In the data rows, 128 means zero.
Some points:
{130, 146, 165, 125, 115, 161,  94, 109, 163, 151, 108, 165,  61,  67, 115, 163,  68,  83, 158,
 143, 121, 144,  47, 122, 113, 168, 132, 129, 143,  93, 155, 129}
{150,  85, 147, 159, 105, 132,  99, 111,  77,  92, 119,  89, 107,  88, 156, 154, 127, 152, 151,
 118, 168, 131, 100, 100, 151, 143, 118, 103, 167, 206,  66,  99}
{157,  49, 127, 161,  80, 123, 112, 149,  86, 174,  86, 145, 155, 121, 202, 110, 132, 212,  51,
  75, 102, 116, 117, 180, 188, 113, 108, 136, 201, 177, 106, 108}
{144, 154,  62, 182, 207, 103, 122, 161, 222, 148,  97, 113,  64,  84,  91,  52, 143, 125, 125,
 173, 116, 138, 149, 144, 125, 154, 146, 147,  56,  60, 137, 177}
{110, 121,  96, 144,  96,  78, 172, 148, 158,  18, 110, 157, 181, 154, 172, 135, 154, 169,  59,
 124, 162, 176, 171, 118,  57, 163, 150,  67, 111, 146,  89, 139}
{126, 115, 191,  77, 141, 158, 120, 119, 132,  91, 119,  92, 155, 138, 210, 130, 168, 151, 115,
 117,  82, 159,  94, 107,  86, 113, 181, 117, 111, 129, 156, 105}
{ 82, 138, 106,  98, 110, 127, 191, 199, 107, 154, 133,  97, 210,  96, 180, 162,  81, 192, 152,
 224, 102, 136, 166, 125, 135,  85, 171,  60, 143,  93, 111, 106}
{156, 113, 103, 195, 135, 160, 108, 192, 150, 108, 154, 131, 139,  96, 109, 111, 114, 131,  84,
 143, 152, 186, 114,  99, 150, 131, 177, 128,  86, 251,  97, 144}
{116, 143, 113, 115, 127, 125, 144,  93, 131,  68, 131,  89, 179, 160,  91, 129,  97, 116, 131,
 189, 114,  90, 152,  94, 172, 207, 104, 172,  65, 158, 111, 109}
{ 87, 127, 109, 141, 148, 129, 127, 161, 125,  74, 126, 178, 145, 106, 186, 115, 172, 146, 120,
 123, 152, 108, 146, 131, 100, 127,  85, 141, 193, 134, 175, 132}
{109, 134, 184, 134, 140, 121, 173, 148, 101, 102,  79, 124, 155, 122, 111, 111, 131,  68, 107,
 110, 150,  76, 170, 121,  95,  69,  57, 119, 165, 127,  70, 107}
{109, 222, 191,  91, 166,  94, 128,  74, 217, 202, 118, 166,  85, 112, 114,  97, 157,  59, 169,
 172,  82, 131, 187,  92, 131, 128, 127, 182, 122,  36, 193, 161}
{183, 141, 127, 105,  83, 129,  89, 110, 150,  98,  85, 106, 200, 158, 125,  73, 118, 187, 119,
 111, 113, 148, 143, 163, 143,  99, 194, 210, 130, 165, 142, 133}
{158, 131, 121, 153, 129,  87, 101,  97, 160, 213, 128, 159, 116, 175, 157, 160,  26, 160, 153,
 106, 108, 169,  79, 154, 121, 141,  70, 116, 146, 106, 189, 242}
{139, 117, 146, 101, 148, 169, 105, 114, 150,  83, 117, 133, 139, 127, 123, 144, 126,  95,  87,
 117, 146, 148, 144, 133, 126, 130, 140, 143, 154, 178,  57, 182}
{ 17, 190,   2, 169, 152, 170, 187, 153, 125, 143, 129, 108, 198,  88,  98, 120, 150, 137,  98,
 175, 142,  99, 218,  99,  81, 210,  87, 127,  68, 180, 161, 162}
{137, 241, 108, 120, 110, 165, 162, 100, 175,  51, 170, 109, 175, 166, 163, 154, 101, 147, 175,
 155,  15, 134, 112, 115, 108, 123, 229, 110,  91, 103, 165,  54}
{164, 192, 155, 135, 237, 207, 181,  91, 197, 160, 119, 181, 141, 131, 204, 134,  91, 149, 172,
 164, 119, 108,  82, 153,  86, 138, 123, 146, 163,  95, 167, 170}
{151, 159, 255,  90, 181, 167, 129,  76, 129,  78, 181,  78, 159, 143,  98, 125, 157,  33, 184,
 128,  95, 103, 145, 121, 120, 150, 119, 129,  89, 122, 113,  65}
{150, 116, 159, 106,  84, 140, 135, 112,  93,  65,  98,  99, 123, 189,  22,  62, 162,   0,  90,
  68, 171, 131, 197,  78, 133, 185, 120, 193,  53, 159, 127, 127}
{177, 186, 216,  60, 144, 134, 134, 131, 129,  93, 139, 139,  74, 163, 153, 101, 145,  95, 155,
 142, 127,  75, 101, 137, 122,  44, 100, 172,  71, 159, 121,  57}
{187, 156, 140, 131, 104,  93, 152, 121, 106, 105, 100,  80, 127,  67, 141, 201,  36, 167, 118,
 140,  82,  84, 118, 205, 116, 106,  82,  82, 192,  84, 151,  95}
{160, 125, 134, 128,  81, 126, 122, 152, 133, 128, 115, 135, 150, 177, 189, 195, 106, 160, 160,
 133,  69, 126, 129, 236, 171, 112, 145, 113, 187, 146, 143,  72}
{157,  52,  62,  43, 107, 144, 120, 140, 144, 206,  11, 192,  94,  92,  90, 171, 112, 226, 177,
 159,  92,  91, 138, 151, 189, 167, 165, 112, 146,  59, 224, 141}
{118, 106, 153,  71, 142, 121,  97, 143,  95, 208, 166, 121, 184, 135, 135, 105, 154, 119, 140,
 123, 176, 123, 171,  80,  98,  94,  96,  68, 160,  72, 116, 143}
{140,  46, 101, 210, 154,  93, 123, 173, 129, 139, 133, 134, 145,  81,  83,  94, 166,  71,  47,
  81, 102, 220, 123, 116, 148,  52, 210, 140, 109, 149,  64, 152}
{142,  75,  94, 155, 115, 155, 115, 164, 121,  63, 121,  24, 160, 137, 132,  90, 144, 108, 121,
  96, 148, 119, 160, 168, 135, 160, 114, 172, 108, 186,  55,  54}
{164,  99, 158, 150, 141, 121, 132, 184,  89, 147, 113, 198, 126,  97, 152,  32, 169, 128, 106,
 159,  98, 183, 155, 112, 154, 131, 150, 103,  85, 107,  93, 140}
{117, 101, 199, 133, 104, 152, 122, 204, 107, 121, 145,  93,  95,  86, 175,  86, 169, 214, 131,
 108,  93, 178,  70, 153, 114,  53, 178, 120, 110, 113, 119, 103}
{142, 163,  66, 153, 140, 158, 179, 112, 225, 233, 152, 119, 118,  89,  90,  98, 135, 166, 136,
 184, 127, 141, 137,  87, 107, 242,  61, 116, 188,  83, 149, 131}
{121, 139, 179, 134, 137,  77, 136,  82, 165, 104, 127, 138, 152, 129,  90, 133, 154,  24, 153,
 108, 153,  85, 187,  66, 133, 133,  49, 177,  60, 143, 144, 107}
{200, 134, 180, 188,  77,  84,  71, 182, 113, 126, 116, 106, 167, 158, 137, 155, 140, 119,  89,
  81, 111, 155, 119, 118, 133, 119, 196,  94, 146, 124,  79,  99}
{136, 169, 122, 100, 134, 182, 192, 153, 126, 145, 122, 105,  99, 131,  47, 105, 112,  50, 153,
 129, 145, 111, 172, 110, 101, 111, 106, 109, 129, 108, 177,  96}
{ 58, 193,  68, 125, 135,  80, 157, 195, 109, 106, 127, 116, 218, 117, 140,  61, 146, 114,  63,
 135, 160, 204, 202, 106, 119, 138, 172, 172,  90, 214,  90, 123}
{109, 113,  96,  90,  77, 170, 137,  77, 173,  67, 190,  94, 126, 182, 101, 107, 133,  13, 227,
 145,  94,  88, 139, 100, 124, 162, 151, 127, 119, 146,  77, 153}
{168, 120, 147, 146, 169, 100, 113,  62,  56, 146, 122, 142,  63, 166, 122,  90, 122, 181, 166,
 158,  97, 125, 141, 162, 154, 158,  59, 138, 126, 142, 114, 146}
{155, 160, 200, 105, 110, 186, 130,  75, 142, 144, 133, 113, 110, 132, 171, 129,  73, 136, 121,
 131, 116,  55,  92, 174, 191, 107,  40, 123, 125,  65, 121, 105}
{ 68, 150,  81, 171, 131, 169, 141, 135, 151, 183, 116, 164,  67, 139,  80, 147, 161, 138,  81,
 122, 107, 131, 104,  98, 129, 157, 158,  88, 152,  48, 153, 198}
{116, 141,  88, 171, 149, 127, 146, 107, 122, 169, 147, 105, 137,  60, 146, 139, 122, 166,  91,
  93,  92, 102, 101, 151, 137, 101, 130,  67, 232, 143, 135, 198}
{187, 145, 123, 149, 141, 154, 136,  80, 163, 108, 124,  73,  86, 146,  92, 154, 143, 127, 200,
 125, 121, 138, 199, 111, 154, 164,  63, 168,  55,  94, 208, 157}
{132, 128, 186, 113, 140, 133, 129, 138, 183, 112, 161,  99,  91,  98, 141, 201,  40, 150, 195,
 125,  50,  97,  82,  70, 127, 119, 163, 100,  30, 170, 140, 101}
{118, 117, 149, 156, 170,  50,  91, 108, 133, 111,  96, 113, 154, 192, 131,  79, 150, 123, 148,
 189, 134, 146, 130,  60, 131, 112, 171, 119,  36, 221, 196,  96}
{114,  85,  46, 129, 145, 105, 164, 147, 158, 178, 201, 132,  85,  86,  64, 188, 187,  74,  74,
 108, 150, 148, 160, 119, 102, 189, 155, 128,  91, 105, 160, 168}
{ 91,  96, 194,  80, 166,  75, 132, 174, 115,  71,  97, 134, 204, 109, 101,  56, 177,  71,  70,
  73, 177, 143, 171, 127, 172, 172,  92, 181,  82, 157,  86, 120}
{142, 101, 145, 150,  44, 136, 131, 121, 100, 123, 172,  87,  74, 135,  71, 130, 164,  96,  74,
  94, 188,  64,  94, 124, 104, 126,  97, 154, 160, 125,  91, 149}
{153, 127, 125,  91, 114, 164,  57,  87, 156, 106, 117, 127, 103, 148, 146, 165, 107, 183, 157,
 119,  46,  43, 170, 112, 165,  87, 164,  67, 176, 121, 129, 112}
{ 96, 147,  90, 127,  82, 109, 138, 208, 112, 168, 123, 221, 138, 113,  75, 191, 191, 159, 125,
  94, 154, 149, 122, 153, 115, 163, 135, 109, 160, 105, 122, 155}
{111,  53, 131, 145, 105, 123, 139, 145,  91, 107, 185, 125,  85, 170, 161, 220,  63, 194, 126,
  78, 104, 146,  95, 149, 149,  78,  95, 101, 242, 176,  75,  81}
{119, 120, 134, 135, 174, 131, 135,  77, 155, 133,  95,  88, 143, 138,  90, 105,  74,  88, 138,
 192, 139, 161, 169, 136,  97, 142, 112, 185, 112, 102, 172, 150}
{ 91, 167, 109, 122, 114, 114, 113, 165, 134, 142, 134, 129,  78, 142, 104, 141,  70,  97, 112,
 169, 156, 134, 144,  78, 123, 169, 118, 159, 137,  87,  70, 173}
{167,  98,  58, 163, 174,  76, 115, 196, 202, 235, 133, 189, 128, 122, 102,  83, 112, 193, 162,
 188,  45, 156, 128, 112, 140, 111, 131, 100, 131,  70, 244, 217}
{118,  53, 161, 160, 132, 132,  72,  93,  53,  42, 145, 113, 156, 142, 163,  91, 146, 139, 149,
 103, 113, 115, 134, 128, 151,  53, 156, 106,  46, 130, 100,  77}
{ 85, 147,  36,  85, 101,  74, 166, 196, 178, 169,  51, 158,  89,  98, 132, 143, 119, 210, 186,
 187, 125, 122, 168, 131, 163, 162, 130, 147, 148,  99, 221,  96}
{138, 192,  75, 155, 168, 127, 167, 112, 190, 155, 113, 191, 160, 127,  33, 122, 215,  92,  57,
 195, 167, 225, 174,  56, 128, 166, 185, 150,  72, 123, 154, 167}
{117, 122,  40, 171, 148, 175, 139, 148, 192, 146, 145,  91, 117, 149,  67, 126, 135, 102, 110,
 212, 151, 164, 106,  90, 165, 129, 126, 158, 111, 160, 157, 192}
{122, 226, 118, 159, 106, 151, 108, 119, 106,  63, 114, 124, 114, 165, 164, 160,  99, 126, 179,
 170, 182,  95, 107, 199, 157, 144,  69, 150,  62, 115, 134,  62}
{109, 174, 117,  74, 191, 166, 167,  85, 138, 126,  86, 140, 127, 150, 144, 172,  95, 230, 166,
 166, 127,  96, 113, 114, 129, 171,  94, 113, 127,  95, 192, 180}
{146, 166, 144,  81, 129, 147, 193, 152, 111, 150, 109, 158, 121, 126, 133,  94, 163,  39, 134,
 126, 198, 106, 134, 133,  63, 179, 149, 184,  47,  86, 136, 126}
{119,  93, 219, 111, 103, 135,  77, 119,  63, 159, 133, 168, 123, 127, 131,  97, 131, 115, 165,
 106,  75, 146, 119, 118, 131,  83, 175, 110, 183, 118, 176, 131}
{114, 159, 174, 141,  99, 119, 134, 143, 131, 114, 178,  79, 185, 109, 235, 110, 143,  90, 146,
 126, 123, 188, 103, 127, 118,  70, 108, 157,  89, 213,  60, 157}
These points spread out most along one direction. Take the direction at right angles to it along which they spread out most. Then take the direction at right angles to both along which they spread out most. Go by this last direction. How many in every 100 of the points above lie lower along it than each point below? Answers are rounded to whole numbers. More than half of the points above lie lower than the first one.
{100, 170, 189,  92, 159, 136,  82,  86, 188, 103, 160,  96, 176,  92,  96, 133, 104,  59, 179,
 132, 176,  98, 225,  74, 127, 156, 131, 170, 124, 100, 173, 127} 93
{100,  88, 136, 158, 105, 119, 113, 104,  90, 105, 139, 144, 147, 106,  84, 126, 128,  95,  77,
  56, 119, 201, 162, 142,  78,  31, 146, 164,  98, 167,  64,  81} 18
{123,  80,  91, 126,  96, 146, 127, 127,  77, 156, 175, 108,  55, 136, 158, 133, 150, 133, 103,
  96, 225, 123,  95, 188, 148, 142, 100,  29, 175, 142, 106, 203} 15
{152, 179, 187, 159, 159, 117, 182,  23, 163, 171, 136, 130, 110, 145,  82, 153,  37, 116, 153,
 143, 193,  71,  92,  92, 127, 157,  99, 162,  89, 130, 112, 176} 93
{135, 109,  69, 121, 104,  69, 184, 123,  22,  93, 133, 122, 187, 119, 192, 101, 169, 162, 136,
  94, 133, 166, 121, 102,  90, 126, 140, 153, 115, 188,  27,  68} 12
{ 72, 105, 117, 154, 109, 146, 167, 127, 145, 163, 181, 163, 135,  92,  56, 137, 148,  81, 163,
 118, 137, 103, 123, 168, 109, 144, 156, 112, 139, 139, 120, 119} 45
{177, 143, 175, 139, 129, 122,  84,  71, 121, 152, 121, 175, 166, 136, 146, 133,  87, 111,  82,
 191, 120, 102,  38, 129, 110,  90,  97, 115, 145, 125, 120, 214} 63
{133, 118,  71, 153, 150, 110, 138, 138,  51, 176, 133, 175, 125, 159, 202, 144, 130, 172, 130,
  83, 118,  83, 136,  95,  86,  85, 119, 102, 168, 151, 132,  85} 28
{144,  99, 103, 140, 166, 143,  85, 111, 149, 179, 167, 154,  83, 147,  81, 139, 180,  87, 165,
 139, 115,  83,  47,  26, 138, 175, 169, 137,  97,  13, 200, 173} 70
{ 91, 169,  90, 109, 113, 124, 107, 132, 124, 139,  83, 115, 112, 116,  83, 181, 186, 101, 117,
  33, 165, 130,  91, 154, 138, 115, 145, 116, 152, 160, 102,  68} 32
{146, 132, 143,  83, 122, 133, 142, 118, 135,  50,  63,  88, 178, 177, 107, 154, 150, 106, 152,
 146, 104, 121, 121, 153, 105,  89, 118, 146, 147, 124,  85, 125} 68
{140,  54, 140, 197, 135, 111, 114, 102, 104, 103, 127, 127, 114, 143, 152,  61, 123, 114, 137,
  97, 174, 220, 111, 161, 185,  81, 155, 123,  91, 109, 115,  71} 28
{155, 135, 166,  78,  87,  94, 116, 115, 114, 115, 184, 105,  57,  91, 185, 168,  55, 236, 186,
 183,  88,  91,  27, 237, 159, 108, 118, 126, 185, 125, 137, 112} 70
{ 60,  16,  68, 135, 158, 110,  78, 219,  60, 182, 163, 175, 158, 170, 171,  33, 209, 122,   7,
  80, 127, 220, 140, 204, 115, 156, 137,  95, 130, 134,  79, 138} 0
